Each row is where one point has got to under a steady rotation. How many ticks took it there?
The counts run from 0 to 208.
[-15.7  15.0  17.4  14.8   7.1  26.0 -47.9 -47.9  21.7 -40.0 -48.0   8.2
  10.8  13.1 -21.4 -19.2  13.8   6.3  -2.6  18.9   4.5 -18.8   4.6  -8.7
  41.6  -9.0  -4.3  39.6   8.8 -19.6  17.7 -16.6 -13.7   5.3  17.7 -25.6
   7.2 -20.1  -9.3 -17.2  27.2  21.9   4.6  -7.8 -31.0] -> 135
[-18.8  15.8 -13.1  36.3  21.9  -5.6 -50.2 -16.8  -4.2 -26.9 -36.1 -24.2
 -23.5  22.1 -32.0  12.2  -2.3 -12.9 -28.7  -4.7 -12.9 -23.9  -3.6  -1.1
  10.6  17.6  10.7  33.7 -12.7 -19.0  -6.4  12.3  -1.2  -2.4  40.2 -62.3
  23.6  -8.1   7.3  18.4   4.5  15.2 -28.0   2.8 -13.8] -> 6
[-10.0  32.1   1.8  30.6  11.4  26.7 -70.3  14.5   7.7 -15.1 -12.2 -13.8
   3.5 -13.3 -34.9  -7.2  16.0  -2.7   2.2  -8.7 -20.2  -9.9 -12.3  35.2
  27.0   1.6  -3.4  19.9  18.1 -40.8  33.5  -1.5  13.8 -27.2 -14.8  -4.6
  13.2  -5.2 -25.6 -37.3  25.4  19.2  -2.0  23.7 -25.3] -> 23
[-39.1   0.8  30.4  26.4  13.3 -20.2 -34.5  17.3  12.2 -16.9 -29.2 -26.0
  -7.3 -20.5   0.6  13.9   6.3 -24.2   5.1  -3.8 -17.1  40.0   5.3  27.9
  18.3  20.7  -9.6  15.8  19.5 -21.9   4.2  39.5  -5.7 -30.8  -4.7 -22.1
   2.9  24.0  32.6  -8.7 -29.7  35.0 -19.8  25.5 -11.7] -> 100
[ 13.1 -44.0  30.7  25.7   9.6   6.7 -36.2  10.6  -5.1 -23.8 -17.0   9.7
 -28.7 -25.5   3.3 -12.6 -26.1  -4.5 -12.5 -30.2   7.8   9.9  18.5 -22.9
 -11.1  16.9  -8.7  -9.7  -1.9 -33.4 -41.9  32.7  -4.8   4.0  48.1  -7.3
 -22.5  24.6   5.9 -11.7   7.5  32.2 -46.1 -12.0 -11.1] -> 103
[-19.3   7.7  31.5  14.1 -11.7  45.1 -22.9  -9.9  31.5  11.3 -48.1 -21.1
  10.2   3.2 -25.9  10.3  24.7   6.1  -5.0  -9.6  11.6  40.8   3.5  25.8
  61.9   2.9  -1.5   0.2   8.8   7.5 -14.7  23.2 -11.1 -31.7  -7.7  -4.7
 -22.9  34.4   6.4 -17.0  -3.8  -3.0   3.9  19.1 -25.6] -> 153
[ 10.8  16.6 -19.0 -11.2  40.3  23.1 -45.6  -6.2  19.0  -4.9 -73.4 -25.5
 -10.7  25.4 -30.4  -9.1 -23.1 -17.6  19.7 -10.4 -17.1  23.5  -6.8  16.7
  -3.2 -11.4   9.2   4.2   6.3  20.9  -5.3 -13.5  11.6   1.3  24.3   2.6
   6.1   9.3 -42.4 -17.1  15.2  21.1   2.2  22.2   2.4] -> 66
[ 29.0 -41.1   1.3  -7.8 -10.7  18.4 -26.2   5.0  15.2  30.7 -28.6  -8.7
  -9.4  -1.9 -22.2 -18.0  22.2  20.1  -5.4 -11.7 -15.2  37.0 -19.6   4.1
 -13.0  10.5  18.8 -14.7  -0.9  -6.3  -3.0  12.9   9.1   6.7  47.8  -0.9
  -9.8  43.2  24.7  -2.1 -15.2  54.9 -23.6   4.5 -23.9] -> 2
[ 24.7  -0.3 -13.6   8.2 -21.6  52.3 -35.7   7.2  19.9  -7.2 -18.3   3.9
  15.9 -10.7 -36.0 -27.2  24.4  16.4 -21.0  -0.2  -9.4 -12.3  -8.6   1.2
  14.2   4.2   2.3   0.6 -20.8 -22.3   8.7  33.5   9.3 -13.3  27.4   0.5
 -34.6   3.2 -23.7 -40.8  32.0  18.2   2.3  22.4 -58.8] -> 78
[-34.3   7.9 -11.8  45.3 -16.3 -20.3 -33.3  27.7  -6.5 -34.9 -39.4 -16.3
  10.2   1.1  -2.0  11.6  22.5 -11.5  33.6  16.2 -14.9   1.0  20.0   1.2
  23.2  15.1  -2.1 -19.2  30.3 -18.9  -4.5  29.7   4.4   4.4  36.7 -43.4
 -17.5  14.0 -13.3 -22.9  -1.7  -6.5  -9.7  25.5 -36.7] -> 90
[ 10.3 -52.0  25.4 -22.9  11.1   4.0 -22.2 -22.4  -0.4  -4.2 -28.2  24.4
  -6.0 -13.4  -5.1 -12.1   1.9   9.2  22.9 -17.4   4.8  33.1  14.2   1.6
  26.2  16.2   6.0  11.7   8.2 -28.4  -9.7 -15.3   9.1   1.7  40.7  19.5
 -23.7  60.7   4.8 -10.3 -44.0  30.2 -17.4  -8.8 -10.8] -> 112
[ 15.3 -27.5   7.1  33.9   9.9  10.6 -13.7 -50.7  -0.9 -20.1 -22.4  -5.6
 -22.0 -25.8 -25.8   5.1 -20.4   2.0 -18.6 -31.6  19.5 -15.8  13.1  27.7
  22.5   0.6  13.6  11.9 -40.3  -1.1  -1.1  23.0   2.2   0.3  49.1  47.9
  -6.8  15.3 -20.5  -7.9   6.2  18.1   3.1 -16.3 -34.0] -> 180
[-36.6   2.4   4.9  -4.8 -25.2  11.0 -20.5   8.7  -1.4 -41.2 -32.4  21.5
  31.0  -2.7   0.4  -8.3  19.0   8.3  20.1  -4.2   8.7 -12.0  33.6 -10.4
  34.7  14.8 -21.7   1.8  20.0 -23.6  -1.0  -5.6  -6.3 -33.3  34.8  -9.4
 -44.5  21.9  -5.5 -48.9  -4.9   5.4 -26.9   5.0 -16.5] -> 35
[  3.3  25.3 -16.4   6.1   6.1 -40.0 -24.6   8.9 -11.6 -17.9 -59.2 -33.1
 -13.1  -4.9   4.5  -4.5 -14.5  -9.4  -3.4   8.6 -20.4  13.0  -4.0  21.8
 -19.2  29.3   9.7  42.7  17.6  -8.8  26.9 -11.4  35.9  -1.6  23.6  -0.4
 -22.0  41.4   1.0  -9.2 -18.7  20.1  -6.8  24.9  14.3] -> 185
[ -6.4  -8.1  63.1  39.9  34.8  -1.2 -44.8   4.1  11.7   0.3   2.4  -8.8
   8.6 -24.9 -25.4   1.6  -3.0 -11.5  15.4 -21.9  20.5  -0.5 -12.0   2.1
  29.2  10.2  -0.3   8.2  59.1  -4.8   1.5   8.2  19.2  32.1  34.3  12.8
  -5.9  -8.4 -13.4 -11.8  16.4  24.5  35.5  -1.3 -10.4] -> 39
[ 30.4 -14.2  -8.9  14.0  -6.7   4.6  -7.0 -54.2  -0.2  -4.4 -26.0 -33.0
  15.8  -2.9 -26.1   8.1  13.9  20.7 -10.6   0.0  22.9 -22.6   1.0  -0.7
  24.2  31.6  25.8  17.9 -44.8  -7.3  31.0   8.6 -12.1  17.5  34.2  13.5
 -31.9  20.3  -2.6  16.7 -40.9  12.6  -7.5   4.5 -47.5] -> 70
[ -5.8 -13.4 -19.1 -33.8  23.8  24.6 -48.1  -0.8  -4.1   8.0  -8.1  -4.9
  14.5  17.8 -36.6 -15.3  -9.2  15.6  24.5 -37.1   2.4 -14.2   5.9  30.3
  14.5   9.1  10.8  33.5   5.3 -17.0   4.4 -17.0  24.6  17.8  56.3  27.3
 -11.0   0.1 -28.2   1.9 -17.2  36.2 -24.0  24.7  -4.7] -> 122
[-26.0  13.1   7.5   8.4  -8.0  12.3 -18.7  -8.4  -6.8 -28.1 -28.8 -26.2
  23.9  23.3  -1.7  -3.2   1.3   6.1 -14.3   8.7  38.0 -31.1  29.5 -42.6
  13.5  38.5 -21.6   8.7 -13.1 -14.3  -3.9  20.0 -16.8   3.8  43.0 -24.4
 -56.2   0.9  -2.4 -17.2 -14.6  -7.7 -33.3  12.2 -19.1] -> 146
[  4.6  24.1  -8.4  10.8 -20.0  35.1 -54.6  24.3 -27.2  19.8  -1.6 -15.8
   1.6   4.3 -35.3 -20.6  10.7  -5.8  -6.4  -9.5 -21.3 -27.3   9.5  20.6
   6.0  37.8  12.7  12.9  47.7 -37.1   4.8 -29.4  47.2  10.6  17.8  -8.7
   2.1  -4.4 -11.7 -30.1  17.8  24.0  -3.0   0.2  -8.9] -> 21
[  8.0  30.3  28.9  35.1   5.8  19.3 -32.8  22.8 -25.8 -31.0 -46.3 -36.6
 -23.2   8.0 -35.1  -0.1 -34.4  -6.6 -19.9 -15.6  -5.5  -5.2  28.3  -4.5
  17.8  13.7  21.7   7.0  25.1 -14.6 -39.0 -19.1   3.0  -0.6 -10.1 -29.8
   3.2  -4.3   3.1   9.0  26.8  14.2 -24.8  -0.1  21.9] -> 160
[-17.2   4.3  -6.4  22.8  18.9 -10.0 -18.0 -14.1  13.4 -18.3 -53.3  17.8
 -17.9 -11.8 -24.7   0.1 -13.2 -19.3 -52.4  -9.8  -9.8 -13.9 -10.6  14.0
  -8.6   5.7   8.1  19.7  -1.7   7.4  10.6  -8.1   4.1 -46.8  39.7 -34.8
   9.7   5.6  12.8 -39.1  28.3  39.7 -19.9 -11.1   9.6] -> 118
[-34.6  -7.0   0.4   7.6  13.4   9.0   5.4 -13.4  -0.9   8.0 -29.9  -4.5
  19.2  13.7 -52.1  28.7   4.0   2.4  -7.8 -38.4  30.4  -8.7  -4.6  14.8
  31.6  18.6  18.1 -14.4   0.5  36.4   6.2   5.7  14.1 -27.2  68.6  22.4
 -42.2  18.0   3.5 -16.5  -8.1   1.6  13.5  -8.3   2.4] -> 53
[-20.3  28.7   6.6  42.7  35.7 -17.0 -29.8  11.7 -18.5 -13.9 -37.9  -5.7
  -2.8   3.5 -42.1  31.6   5.1 -10.2   3.8 -38.6 -10.4 -16.2  -6.9  31.4
  30.9  -4.9  10.2   9.4  19.2   2.6  38.0  -3.2   6.0 -42.1  30.6  -3.1
  -5.9   3.5  -4.5 -14.0 -11.6  -4.1  -0.9   1.5  29.6] -> 108
[-11.5  -6.3  -3.8  39.2  23.3 -22.4 -25.3 -70.4  12.5 -40.0 -46.1 -24.5
  -4.3 -10.0  -4.8  18.3 -10.1 -17.5  -4.0  -4.0  27.6  11.6 -15.8   4.4
  14.5  18.6  10.1   4.1  -7.4 -10.5  37.6 -27.6   2.9  -3.9  12.5  11.8
  13.6  21.7   4.0   0.5   6.3  23.8   3.7 -14.3 -23.0] -> 126
[  1.5 -25.1   8.5  39.8  -9.9   9.5 -30.0  24.1 -32.3  -9.4 -10.7   2.2
 -20.9   8.3 -24.8  11.5 -18.6  10.1  -9.7 -49.1  11.2 -31.0  27.1   4.5
  15.2   2.9  17.3 -24.0  20.8 -11.2 -33.7   1.4  15.0  16.6  65.5   0.8
  -8.7   7.4  -9.1   2.6  19.5   4.3 -32.1 -14.0   2.5] -> 105
[ 22.4 -12.5  26.0  -6.2  26.2 -24.7 -21.6   7.1  22.3  25.2 -57.0  -8.4
  11.7  -9.3 -32.9   4.6   8.0   2.9  21.9   2.7  -7.4  19.4 -17.9  12.3
  -1.5   1.5  27.3  10.6  35.8  31.3  21.4 -15.9  -2.7   4.8  39.0 -12.6
  -8.1  17.9  16.0  -4.1 -33.1  56.7   5.3  15.9   5.7] -> 56
[  1.1  15.6 -24.4  -3.1  36.4   8.4 -41.0   4.4  18.2  -4.5 -54.2 -20.5
  -4.8  18.9 -43.6  -6.2 -24.5 -33.2  15.1  -5.9 -24.4   9.7  -8.7   6.8
 -16.5  -1.0  18.4 -18.4  13.8  30.0   1.4 -15.0  18.6 -12.2  45.5   1.9
   9.6 -11.6 -24.0 -34.7  24.7  42.1   5.9   6.4   3.0] -> 65
[  7.3  -4.7 -21.1  38.7 -61.3   3.0 -18.4  19.6 -19.9 -26.4 -26.6 -30.2
  10.8 -13.7 -12.8   3.3  25.9  14.5  17.8  -3.5  -9.8   3.1  24.0   3.5
   2.9  16.5  15.4 -45.0  15.8 -29.3  14.7  16.9   3.6 -11.3  16.5   3.8
 -26.9  25.6  -3.1 -12.9   3.8  21.3 -31.2  15.2 -39.8] -> 88
[  9.3  16.4  63.0  28.8  34.7  15.9 -50.2   0.8   1.2  -8.0 -30.5  -2.5
 -12.3  -2.3  -1.1 -14.3   4.8 -15.4 -12.6  -7.3  11.6  -6.6  18.5 -28.1
  10.4  14.8 -24.5  18.6  12.5 -19.3  -4.7  38.7   7.8   5.3  34.2  -9.5
 -37.3   2.3 -10.9 -40.7  -3.6 -20.0  16.5 -17.1   6.5] -> 93
[ -8.3  -0.1   6.1  25.7 -13.0  27.1 -39.7   5.0   4.3  36.0 -14.6 -17.2
  26.4  21.8 -24.4  15.5  53.6  36.1  22.9 -20.2  11.6  -9.7  -8.4  27.6
  40.9  -3.0  11.5   4.5  23.5  -3.1  30.1  14.2  -1.2   6.7  41.2 -10.7
 -15.6  17.4   0.6  10.6 -27.1   0.6  -5.4  11.5 -22.1] -> 208
[ 10.8  -5.4   1.9   2.7 -15.7  55.5 -46.1  -0.8  -2.0  24.7 -40.9  -3.9
   4.9  39.7 -17.1  -7.9  35.8  32.9   5.9 -38.4  22.0   5.9   2.2   0.5
  20.7 -13.6  -1.6 -25.7  21.8  -3.0   9.7   2.1  10.4   0.2  48.2  18.1
 -34.4  27.4 -18.4 -29.2  11.1  -8.7 -15.7 -10.8   5.2] -> 206
[ -3.6 -11.8  12.5 -10.4  19.0  23.7 -14.1 -15.7  12.1  19.6 -42.1 -20.0
 -12.2  11.1 -27.2 -18.8  16.5  -8.2 -22.4 -11.0  -5.0  57.4 -26.6  -2.1
  -4.0  24.5   1.5   2.9  -6.9   7.2  14.6  19.6  20.3 -40.0  29.1  20.1
 -25.9  44.8  31.0 -22.6 -28.3  31.6   8.1 -10.5   7.9] -> 0
[ 16.0 -14.8 -13.2  21.6 -16.4 -17.2  -0.7 -52.6 -13.8 -11.1 -24.5 -29.4
  19.4  -9.8 -30.3  12.2  12.0   5.2  -2.5  21.9  10.8 -21.2   3.0 -15.4
   8.9  35.6  27.1  -3.9 -19.1  -2.8  35.6 -10.2  -3.0  10.9  41.5   5.3
 -19.5   9.8   9.9   9.7 -41.0  28.1   2.4  -0.7 -45.9] -> 71
[ -8.6 -51.5  13.6  14.9  -2.4 -14.9 -18.0  -2.9 -13.3  11.9   3.1  -0.5
  -3.0 -16.9 -26.6   4.6   3.2   8.4  -2.4 -17.3  10.9   4.2 -13.0  19.9
  22.1  39.8  30.6  10.6  25.0 -24.5 -26.5 -11.2  41.4  28.8  47.6 -11.4
  -6.4  44.7  15.6  24.3  -8.2  26.8  -3.2   0.4 -32.5] -> 114
[ 13.7  41.3  25.3  22.3   7.9  20.8 -42.6 -30.6  -6.5  -2.2 -37.5 -66.3
 -25.1   1.0  -0.2  -3.6 -18.1 -27.2 -16.4   1.0   9.9  17.3  25.4  -7.7
  -1.6  37.8 -11.6  23.8  11.2 -11.9  -0.3   9.5   7.7  11.9  -9.6  29.6
 -15.0  11.3  10.1 -16.2 -21.2   9.6   1.7  -3.4   3.1] -> 84
[-11.4  -8.8 -37.1 -14.6 -21.6   6.5  -4.1 -26.7   1.3  10.2 -51.4 -14.7
  -1.4  16.2  10.2  -1.8  -3.3 -12.6 -22.6  -3.0  27.7   7.9  -0.6  -1.3
 -20.1  43.2   2.3  -1.0   7.0  14.2   0.9 -28.1  34.1  -3.8  50.2   2.7
 -42.3  57.5   3.7 -39.3   8.6  13.3 -11.3  -3.0 -14.0] -> 129
[-42.3 -10.0 -12.1  22.3 -18.2  -9.1 -23.9 -30.7  -4.0 -16.8 -15.2   7.1
  -1.0  11.4 -24.2  -3.2  18.6  -7.6  -0.9  -1.9  -7.4 -28.4   9.5   3.7
  32.3   4.0  11.3  -5.6  21.5  -4.2   4.6   5.7  39.2  13.1  75.3   5.1
  -1.4  -8.3  -3.5 -14.7  21.6  -1.1  34.4 -15.3 -44.4] -> 191
[-22.1  -0.3  -0.5 -14.6  35.4  -6.4 -49.7  30.5  -1.1 -21.0 -36.2   4.7
 -11.5  -3.9 -34.8 -23.1 -19.0 -30.2  28.4   0.6 -48.1   9.2   7.1  23.0
  14.1  11.8   4.6  30.4  16.8 -19.3 -29.5   4.9  37.8  -9.3  35.2 -18.5
   3.4   4.9 -20.7 -17.0   0.4  31.9   7.6  26.0 -12.8] -> 176
[-24.7 -15.0  19.0  22.5  11.9  25.1 -12.4 -25.4 -10.1 -41.9 -42.1   7.6
  -6.8  19.6 -34.8  11.9 -16.6  13.0 -13.0 -40.8  35.8   0.2   4.8  -7.7
  49.0  -5.3   4.9  -9.2  -0.1  -2.0 -21.9  -8.8   7.5 -14.4  33.8   8.1
 -24.4  23.6 -10.5   4.5  43.7 -16.3   4.4 -20.4   2.9] -> 51
[ 39.1  13.3  14.6  24.7 -33.8  33.7 -28.0   2.3 -18.8 -15.2 -21.5 -54.7
  -8.0 -18.4  -8.2  -9.6  -3.7   6.3 -26.9 -11.9  15.4  23.0  19.8  -1.4
  -5.2  29.9   2.3 -11.0  -2.1 -30.7  20.3  15.4  10.4 -13.8 -13.0  43.7
 -42.7  38.6   5.9 -12.9  -4.9  23.9 -23.1   2.3 -11.2] -> 86
[-21.1  -6.6  28.1  11.0 -15.1  34.6 -14.1  -9.3  34.0  19.4 -29.1 -25.3
  13.2  -1.9 -22.8  16.7  27.4   7.8 -16.1  -5.6  25.4  30.0  11.0  12.5
  48.1  18.3  -1.3   2.0  -6.8   8.3 -11.5  48.6 -25.7 -28.7   9.6 -10.9
 -31.6  37.5  14.1 -16.5 -21.1  11.9 -11.1  16.8 -36.4] -> 154
